In the rows, 128 means zero.
Each path below is one point turned by a fixed rotation once a step. After each direction that follows a path, write how fast that rotation turns it, in deg/step (0 if it stays still).
Each turn is a multiple of 5 degrees from 10 to 175, or 0.
Each row of a path follows its step; steps can be skipped.
Path 1:
step 2: [134 122 132 125 139 130 124 127 121 118 136 140 122 126 134 132 125 138
 131 128 129 138 130 121 134 128 119 128 124 125 127 133 129 129 133 132
 117 129 129 122 131 129 132 136]
step 5: [138 126 131 122 122 136 130 124 127 125 135 142 131 122 131 123 134 121
 125 126 126 130 135 125 132 125 132 120 119 122 133 128 134 115 131 125
 126 122 124 123 118 123 127 135]
step 10: [121 135 137 137 126 138 129 122 128 133 127 134 117 121 123 124 131 120
 128 134 128 131 122 129 132 123 126 120 121 131 125 129 129 126 128 125
 135 135 140 132 136 128 131 119]
step 14: [125 118 126 134 129 124 140 120 129 126 132 124 116 129 128 133 137 128
 131 124 125 138 128 134 118 129 132 120 127 120 128 120 134 129 116 129
 131 127 127 124 128 134 132 136]
step 15: [125 133 132 120 118 133 123 125 137 124 127 125 138 119 134 112 135 129
 133 122 132 136 128 134 125 130 127 133 131 123 136 126 128 126 131 137
 124 134 126 131 130 131 126 122]
step 18: [132 133 113 120 128 128 125 127 131 129 132 120 132 127 120 117 125 129
 133 123 141 125 117 135 125 133 128 126 119 127 128 130 131 136 124 127
 130 134 125 120 134 129 127 130]
step 19: [129 134 123 128 130 121 135 136 121 130 116 138 124 126 131 123 130 115
 124 129 128 129 128 124 134 131 135 131 128 127 133 126 125 124 114 132
 124 129 132 132 122 136 118 124]
step 21: [126 123 132 132 129 129 124 128 129 120 133 129 126 113 126 123 132 123
 138 127 122 126 116 136 124 129 128 127 124 134 122 127 130 139 137 124
 137 131 126 128 141 128 128 126]
step 22: [120 121 127 131 124 129 122 133 131 136 128 129 131 128 130 130 124 124
 122 124 136 129 126 129 128 127 137 139 132 130 127 128 134 130 125 130
 117 121 144 119 131 135 121 119]
step 23: [129 123 122 133 129 127 128 119 130 123 131 138 131 138 131 126 122 127
 126 135 133 132 125 123 129 130 129 128 120 120 142 132 134 122 131 123
 128 127 124 126 111 122 136 131]
Directions:
[129 125 131 127 126 129 126 125 128 125 129 125 130 128 128 130 129 132
 131 128 128 128 131 128 128 127 131 127 128 126 131 127 127 126 126 128
 128 126 128 127 126 130 129 127]
35
[129 128 128 130 131 128 128 128 129 125 127 125 128 132 129 127 124 127
 130 130 131 127 128 127 130 127 127 128 129 128 127 129 131 129 128 129
 128 128 127 125 127 132 126 130]
70
[128 126 126 129 126 129 128 125 127 129 127 130 130 128 125 127 128 126
 130 130 127 129 130 129 129 129 128 126 127 129 127 128 129 133 127 126
 126 125 126 128 127 128 130 131]
160
[127 127 129 129 128 130 127 130 128 127 130 125 123 130 124 129 130 127
 128 130 128 127 126 130 126 127 126 126 127 126 128 127 125 130 130 127
 127 127 128 127 130 130 130 128]
100
[129 126 131 126 130 128 126 129 129 126 126 129 129 128 131 129 130 126
 127 132 128 126 128 126 129 128 128 127 127 127 129 129 127 128 128 128
 124 130 128 130 125 124 127 130]
100
[131 126 127 127 126 127 127 128 125 125 130 127 127 126 128 125 128 129
 125 129 129 130 128 127 126 127 126 127 129 128 126 125 130 128 128 128
 128 128 127 128 128 125 126 128]
115
Path 2:
step 1: [137 127 133 121 120 128 130 127 134 120 130 125 134 127 126 137 133 128
 134 131 133 127 123 129 134 115 125 127 121 135 131 124 121 133 133 137
 123 120 133 137 124 133 125 126]
step 2: [131 130 132 130 124 131 127 127 136 120 127 121 129 140 122 129 137 130
 129 124 134 127 126 124 131 115 127 117 129 131 136 125 124 134 140 132
 120 127 123 123 123 135 124 128]
step 6: [138 120 123 132 131 121 127 131 137 132 133 131 138 123 132 119 132 131
 132 115 125 126 119 124 129 129 125 130 122 125 124 125 127 130 128 130
 121 130 136 119 125 130 119 126]
step 9: [132 121 129 120 127 125 126 128 127 120 138 126 131 120 138 131 130 119
 135 124 133 131 129 123 123 128 128 126 119 131 137 128 119 133 132 129
 124 120 137 128 130 136 119 128]
step 11: [132 132 116 127 136 126 127 134 133 123 123 119 132 129 123 131 134 125
 126 128 133 127 131 121 129 125 125 129 123 131 133 127 121 131 145 123
 119 121 128 132 118 132 126 131]
step 14: [129 131 120 132 131 115 116 127 130 132 130 128 136 129 129 124 130 128
 131 122 126 122 130 127 134 125 125 133 133 127 124 120 127 130 132 125
 127 130 136 132 117 134 111 133]
step 15: [130 119 126 131 131 116 117 126 132 138 130 126 127 134 137 126 127 133
 124 126 126 127 123 128 130 121 123 132 127 128 126 127 134 126 128 136
 115 123 135 133 126 133 117 125]
step 18: [129 118 125 122 127 122 124 120 131 122 127 123 128 133 141 139 127 127
 132 118 134 132 131 132 127 123 128 117 126 132 136 127 126 126 136 140
 128 126 129 127 127 131 123 127]
step 20: [132 132 122 129 128 128 128 129 130 120 130 131 140 119 128 133 137 130
 129 125 133 127 127 131 127 108 129 123 123 130 133 127 129 131 137 128
 120 121 127 133 121 130 128 121]
step 24: [123 128 131 137 126 127 124 134 140 136 133 131 128 133 133 125 123 130
 131 121 129 128 117 124 128 121 123 130 127 131 135 116 127 131 126 132
 120 125 130 122 127 141 121 133]
Directions:
[131 128 130 128 128 127 128 129 127 127 130 132 127 129 130 131 126 127
 126 128 133 127 128 128 126 130 125 125 127 129 127 128 127 127 129 128
 127 128 129 128 128 126 128 129]
40
[132 127 126 127 127 131 129 126 129 125 131 127 128 128 130 127 126 132
 129 129 126 127 129 128 128 128 128 130 127 129 125 127 128 129 127 126
 128 127 128 129 131 126 128 128]
115
